(in the rows, 128 means zero)
Rotation paths and how fast each direction turns (degrees a step)
Each turn is a multiple of 5 degrees from 10 to 175, or 0.
Each row of a path follows its step; steps can be skipped.
path 1
step 0: 123 145 143 113 131 116 160 116 119 135 150 104 102 148 129 121 115 115 154 110 118 161 144 155 127 102  84 144 115 122 114 109 121 152  91 119 105 136 147 100  74 112 124  99 133 152
step 1: 160 101 132 141 147  95 138 120 133 109 135 145 112 127 161 105 140 120 133 148 123 114 113 150 168 130 136 157 192 140 134 105 150 151 157 124 136 111 119 101 122 122 105  91 132 133
step 2: 122 114 150 165 119 134 113 148 128 141 136  95  80 129 136  98  99 125 156 141 117 147 119 104  96 109  81 149 148 135 121 122 152 125 107 144 133 118 172 111 120 133 135 126  89 125
step 3: 143 123 165 126 131 104 115  99 124 101 152 100 106  96 162 156 135 100 138 122 112 146  85 161 125 150  96 146 140 151 135 142 101 146 148 115 135 122 102 132 106 100 110 130 128 116
step 4: 143 113 126 147 141 158 128 130 117 121 123 153  96 167 130  83 114 126 138 130 104 183 127 143 102 111 141 141 133 138 125 140 112 118 164 121 146 120 147 118  92 146 118  88 110  96
step 5: 145 110 156 139 109 139 127 111 119 117 145 122 121 130 104 152 123 114 115 127  80 147  92  81 145 109  99 133 182 137 127 138 130 143 151 101  83 119 135 143 117 107 117 130 126 152
step 6: 119 159 161 167 141 125 125 120 121 151 145 139 108 154 156 119 136 101 124 129 141 139 110 129 118 124 128 137 111 135 145 161 108 123 168  91 160 129 159  89 146 125  89 125 104 153
step 7: 160 171 148 107 117 123 148 123 123 121 162 123  97 149  73 135 123 125 113 134 109 131 108 125 117 107 125 125 148 142  93 124 124 145 150 167 142 124 135 127  79 116  96 140 121 125
step 8: 104 146 137 147 160 146 113 100 145 138 141 129 136 169 140 126 136  85 147 153 146 157 138 126 162 101 119 112 158 151 128 131 127 153 122 114 120  82 115 129 132 125  84  98 121 133
step 9: 120 119 142 141 143  86 139 154 138 113 136 129 105 147 123  99  85  88 140 118 124 130 102 124 148 117 128 149 123 126  69 138 135 142 157 157 113 146 147 122 117 128 113 146 114 169
step 10: 106 173 140 117 151 133 125 115 137 127 152 121  97 117 134 142 150  90 135 165 104 163 108 128 146 159 127 164 135 104 146 101 136 146 119 147 124  86 153  99 112 111 125 115 128 127
step 11: 128 108 167 110 148 100 135 119 149 136 128 138 125 129 123  99  93 118 143 116 150 149  84 138 151  85 110 136 126 149 134 139 159 120 123 137 147 143 133 119  88 113 122  72 122 118
Speeds:
132 130 128 123 131 123 131 127 119 124 137 122 139 134 127 138 133 133 123 114 123 126 122 137 133 130 122 132 138 129 136 122 129 136 134 142 117 125 131 139 125 126 137 140 120 132 | 160
121 126 130 125 122 121 137 137 127 124 131 116 143 133 128 124 130 122 130 135 133 123 127 118 132 124 138 118 119 133 130 127 122 134 133 131 122 115 135 112 119 129 125 133 134 123 | 35
132 134 132 126 121 122 136 127 122 141 127 132 129 129 125 131 138 139 120 126 130 114 130 126 131 120 123 128 138 125 139 128 136 131 124 121 134 140 137 113 124 124 121 121 127 132 | 65
136 131 128 122 124 115 131 133 132 142 128 136 126 130 136 127 119 126 136 129 131 130 125 132 133 138 139 122 133 144 138 137 122 133 128 125 132 127 134 138 132 136 135 122 128 135 | 145
134 112 134 127 132 137 132 131 143 127 131 133 131 135 118 123 134 128 131 126 132 127 125 125 131 122 133 115 142 129 132 112 132 116 126 127 130 120 130 136 130 123 129 120 125 123 | 110
path 2
step 0: 142 104 138 147 115 103 123 140 130 110 157 183 145 130 146 146 116 136 126 144 151 159 137 101 126 154 138 140  95  94 118 116  96 173 126 128 116 117 158 161 124 171 152 119 119 115
step 1: 114 173  76 143 124 130 136 117 129 158 135  86 143 119 125 158 138 124 178 100 145 118 154 109 119 120  98 138 115 138  84 142 110 154 154 143 128 143 135 143 133 136 102 150 133 115
step 2: 112 128 114 180 138 148 119 148 104 138 102  94 123 176 143 125 130 104 119 137  84 108 133 106 148 140 120 111 159 138 176 125 124 127 164 101 143 120 124 107 138 113 133 129  99 143
step 3: 159 124 153  93 147  94  98 128 143 161 111 147 111  92 134 126 137 138 128 121  98 141 134 150 102 143 170 129 180 151 141 131 115 117 129 145 131 113 116 103 128 123 111  86  97 126
step 4: 109 109 175 118 122 112 118 131 137 123 130 139 112 134 147 133 105 147 167 103 171 105  77 157 100 132 151 108 112 135 101 135 135 119 116  80 111 130 123 143 109 109 162 149 141 133
step 5:  93 107 102 130 123 137 172 106 153 130 145 140  84 126 156 155 136 113 123 151 154 137 105 112 129 139 108 125  94  70 147 116 145 151 112 152 122 131 116 126 134 115  92 121 144 123
step 6: 119 119  93 132 120  97 112 149  75 144 130 134 128 110 105  96 140 119  96 150 117 117 139 118 140 138 110 129 124 127 104 157 117 108 138 150 150 139 114 136 186 135 110 175 162 122
step 7: 131 119 144 128 149 155 116 131 148 128 111 127 209 159 122 134 142 142 129 130 112 102 135 154 159 145 136 159 150 156 154 116 118 115 119 142 137 121 171 107 129 113 111 135 165 139
step 8: 179 143 162 122 114 107 137 127 151 117  97 145 134 128 137 130 134 110 134  96 120 149 159 125 107 135 119 122 134 105 153 111 141 118 149 149  73 131 132 122 119 125 199 131 128 111
step 9: 107 123 113 109 111 142 159 150 138 117 147 132 114 135  92 142 125 145 175 143 141 119 108  97 105 101 116 157 125 160 118 148 126 122 133 106  89 155  80 130 125 145 138  91 111 100
step 10:  95 137 117 113 121 105 147 123 109  99 144 122  94 146 172 113  99 171 106 158 127 118 158 126 148 117 104 154 124 135 135 118 142 160 142 108 156 101 127 118 117 111 105 158  90 129
step 11: 144 144 141 151 128 106 130 102  97 153 168  89 129  94 103  89 146 115 128 134 140 118 127 177 110 126 121 110 125 156 149  87 129 121 120 164 167 120 135 119 142 121 115 112 129 148
Speeds:
121 114 122 138 133 128 126 127 130 134 117 145 125 123 132 139 140 123 139 120 129 130 132 134 122 123 134 126 131 124 130 135 129 129 138 119 141 122 128 130 135 124 126 131 130 130 | 25
130 136 129 126 132 127 139 117 130 129 129 113 132 132 135 129 125 127 139 127 129 137 125 144 129 130 119 123 132 118 130 118 139 123 138 115 130 131 137 127 129 132 127 133 136 127 | 115
133 121 124 118 126 122 139 133 137 128 136 126 134 131 131 132 126 136 129 127 130 118 125 125 121 124 124 119 117 117 126 142 135 145 124 122 131 124 123 128 132 139 134 124 125 122 | 80
131 123 132 123 137 124 127 135 140 126 121 130 135 118 121 128 123 124 118 127 128 130 122 127 130 124 131 107 133 144 135 122 131 131 137 125 120 122 132 132 123 125 128 127 135 117 | 80
128 136 122 138 131 145 128 140 136 124 139 139 133 133 134 123 128 135 126 123 122 119 116 133 135 126 128 132 133 123 134 123 125 133 125 114 122 126 123 129 125 119 124 135 129 130 | 140
125 125 133 119 125 123 125 129 130 125 130 122 124 132 142 119 130 119 137 122 123 120 130 128 129 117 123 130 129 133 122 124 126 119 138 122 122 112 119 126 125 123 124 111 116 127 | 55
path 3
step 0: 140  93 105 138 108 166 132 101 122 153 158 149  98 100  92 106 134 121 102 147 119 137 149 114 129 145 130 111 153 162 139 121 121 124 154  96 140 144 112 114 117 143 104 104 146 117
step 1: 139 128 135 135 118 163 158 101 148 121 139 195 148 122 118 125 143 145 115 160 132 147  91 137 157 129 152 120 140 126 113 110 115 123 138 122 149  95 137 116 146  95 155 123 125 147
step 2: 127 127  94 134 156  90 128 121 106 132 114 169 146 104 115  98 157 112 129 121 111 151 127 169 113 125 104 104 129 121 100 125 129  96 118 136 150 106 145 125 163 155 159 138 127 123
step 3:  98 159 102 169 110 111 151 144 130 150 149 146 131 122 146 107 143 106 113 135 143 146 129 150 120 122 139 131 116 118 107 135 113 142 136 164 147 164 150 184 104 151 117 121 137 127
step 4: 115 125 117 148 137 115 129 110  92 145 135 162  95 150 116 120 167 127 116 143 133 125 131 122 133 177 146 112 155 136 148 118 131 164 153 150 113 124 115 108  93 148  89 119 127 108
step 5: 145 112 135 123 108 160 138  76 104 114 127 178 127 105 154 125 162 128 137 119 149 125 106 142 151 155 128 136 146 119 145 140 147 155 144 107 142 155 106 141 154 122 140 113 123 155
step 6: 129 138 103 137 137 108 143 118 128  89 126 149 142 142 131 124 158 132 114 127 129 148  78 154 123 122 105 173 147 143 141 126 130 102 147  96 155 111 127 120 147 163 144 172 136 121
step 7: 101 145 116 148 136 111 127 124 140 149 125 150 146 129 132  99 148 131 156 117  92 142 118 152  99 130 120 156 121 159 128 109 125 104 110 103 150 149 134 177  88 136 120  92 114 122
step 8: 112 134 133 162 131 121 162  84 114 129 153 123 105 108  75 113 124 125 140 182 130 152 144 132 134 138 139 149 153 115 133 107 144 131 126 127 119 146 129 138  99 133  96 118 141 100
step 9: 168 145 156 148 115 127 129  68 133 150 144 173 127 119 120 130 135 131  98 142 126 143 143 122 141 173 135 130 101 145 122 122 165 132 150 115 124 103 127 123 141 126 131 109 133 160
step 10: 158 120  99 127 101 111 166 142 144 118 123 175 118  94 117 106 113 136 113 128 125 132 120 152 137 123 112 124 144 136 148 111 141 130 149 119 149 106 125 142 175 168 155 131  96 118
step 11: 108 127  91 161 151 141 148 152 126 140 120 151 150 122 142 100 139 138 117 126 120 146 131 114 111 125 144 111 127 146 112 116 111  97 180 108 180 133 148 154 114 143 137 115 158 120
Speeds:
138 127 123 134 119 128 118 130 126 138 122 120 143 128 133 120 140 130 131 124 116 122 134 135 129 136 134 133 131 130 125 130 139 129 125 129 126 124 131 112 126 129 132 120 119 119 | 145
137 125 125 125 115 128 130 126 124 131 141 119 135 131 128 132 122 110 115 120 123 139 123 136 126 134 123 132 123 136 126 134 132 123 128 134 127 130 122 130 127 128 125 138 142 133 | 115
116 141 122 131 115 117 124 137 122 137 123 122 135 128 136 116 118 127 127 133 131 127 129 124 120 125 118 123 140 125 128 126 124 125 132 118 134 123 122 133 121 127 120 131 125 134 | 90
129 132 127 115 131 130 128 128 133 132 138 125 127 133 135 120 124 127 136 126 123 127 122 123 126 128 128 133 127 117 132 126 124 114 132 140 135 128 134 127 127 154 132 121 127 132 | 90
125 131 130 116 130 115 134 122 124 120 125 127 129 132 133 129 124 136 128 127 128 129 128 122 129 139 126 153 131 133 134 130 139 128 118 114 124 138 131 130 122 128 125 127 128 127 | 35
125 132 126 127 126 124 104 125 132 120 135 131 128 132 126 129 123 122 127 126 140 139 142 131 126 123 125 138 132 138 127 125 124 138 133 129 129 129 133 129 135 133 143 127 122 127 | 100
138 119 131 129 119 121 133 131 137 129 135 128 123 124 140 132 130 136 132 115 139 134 135 122 125 140 137 122 131 126 134 130 127 133 141 121 123 127 121 127 135 136 118 132 124 125 | 70
110 125 128 127 122 135 124 133 132 132 129 130 124 127 122 126 135 135 137 134 121 132 130 131 135 140 126 128 128 138 128 129 142 125 133 134 132 130 138 133 138 129 121 145 127 137 | 0
path 4
step 0: 116 110 103 137 113 101 165  92 152 114 118 124 189 111 152 147 101 131 140 134  99 131 140 109 138 106 100 131 120 127 135 137 110 128 115 121 169 117 127 131 158 163 103 120 164 106
step 1: 140 170 106 110 144  99  98 116 129  87  79 154  95 121 120 120 100 124 126 132 132 129 167 126 100 128 158 124 133 121 104 112 142  65 119 124 140 119 104 127 103 128 127 140 115 126
step 2: 142 107 145  96 133 114 165 138 126 104 133 124 136 135 119 123 133 101 126 122 149 107 160 173 143 138 134 128 123 114 111 102  94 175 117  94  96 134 144 173 149 134 108 171 134 138
step 3: 118 162 149 131  93 120 137 185 116 135 163 163 126 143 136 122 120 103 136 117 126 119  96 124 154 134 128  91 123 131 157 104 135  90 142 147 167 159 132 120 102 107 107 155 119 118
step 4: 127 129 137 165 158 118 119  90 171 147 151 120 100 105 152 119 138 168 133 116 170 132  98 134 151 112 113 152 127 121 131 101 129 123 168  97 122 116 159 155 135 150 104 120 125 110
step 5:  78 134 124 113 113 105 129 141 110 125 146 114 111 116 123  89 152 120 114 127 125 126 157 121 136 145 161 156 147 153 120 150 174 153 149 138 143 134 104 128  79 150 129  88 116 153
step 6: 152 140 103  95 108 165 149 112 119 155 131 114 164  86 141 107 104 152 174 148 121 129 113 141 129 135  92 130 123 133 112 152 134 156 143  84 148 130 115 124 150 140 157 156 131 129
step 7: 158 144 103 142 150 134 147 122 148 115 100 108 127 142 126 110  94 104 134 101 126 158 149 139 143 143 148 106  97 160 150 171 137  88 147 166 108 119 126 121  92  96 138 122 136 114
step 8: 109 118 119 154 146 122 147 105 154 111 125 135 126 125 128 126 119 102  98 164 106  91 110 131 102 101 157 139  71 125 132 145  80 162 113 101 143 122 131 154 139 153 124 151 141 123
step 9: 132 113  72 131 103 100 144 151  95 116  91 186 101 126 102 133 115 110 133 128 130 148 134  99 127 131 142 114 177 107 133 117 112 121 152 124 151 152 130 115 117 121  96 125 125 120
step 10: 118 126 134 126 136 153 143 131 149  94 122 125  99 100 132 170 126 112 118 117 150 113 135 152 118 138  75 139 120 122 121 101 184 127 126  87 121 110 164 154 153 109 110 161 116 139
step 11:  79 154 126 114  91  73 118 159 157 147 123  94 170 132 125 134 137  93 110 117 112 138 136 141 185 134 128 122 124 122 127 106 119 110 147 147 122 132 133 121 112 141 116 122 104 142
Speeds:
134 119 128 114 128 143 136 131 120 131 132 126 135 131 125 130 124 118 124 120 121 125 124 142 131 130 111 126 132 134 134 125 134 122 136 132 126 130 137 127 125 125 136 139 124 130 | 95
121 120 121 125 120 123 119 125 131 123 119 132 133 121 125 150 132 118 134 125 116 122 131 122 131 121 131 130 130 124 124 131 130 118 120 128 117 124 133 130 133 122 121 137 128 127 | 35
131 126 133 128 127 128 137 127 132 132 118 127 131 125 140 140 134 142 126 120 131 124 125 144 123 114 126 126 129 129 129 132 126 145 132 121 127 123 125 129 136 137 123 135 134 122 | 175
128 137 122 127 113 125 117 119 119 127 124 128 127 134 135 114 140 130 124 124 124 135 124 135 122 131 129 128 122 113 134 133 123 122 131 124 133 124 139 120 136 131 130 136 120 127 | 140
126 139 136 126 135 119 133 132 121 124 127 139 138 124 118 141 124 134 117 129 131 133 126 140 126 139 125 134 128 119 129 126 122 124 126 128 134 129 131 141 131 123 119 122 116 126 | 45
129 118 128 129 135 118 129 128 127 121 126 133 137 128 142 116 122 130 131 126 131 131 125 133 118 124 129 126 130 128 129 135 115 123 115 126 123 134 123 134 116 116 134 140 128 137 | 60
136 123 127 128 128 113 121 128 132 119 134 126 130 122 121 126 121 123 131 126 129 128 114 132 135 130 125 136 131 123 132 126 127 134 130 122 126 127 130 133 146 130 146 123 143 129 | 170
127 128 124 128 124 126 137 136 122 136 126 125 127 123 124 123 143 125 126 129 119 128 127 126 127 128 138 136 133 134 112 121 114 137 129 141 135 123 133 140 129 127 137 135 129 134 | 115
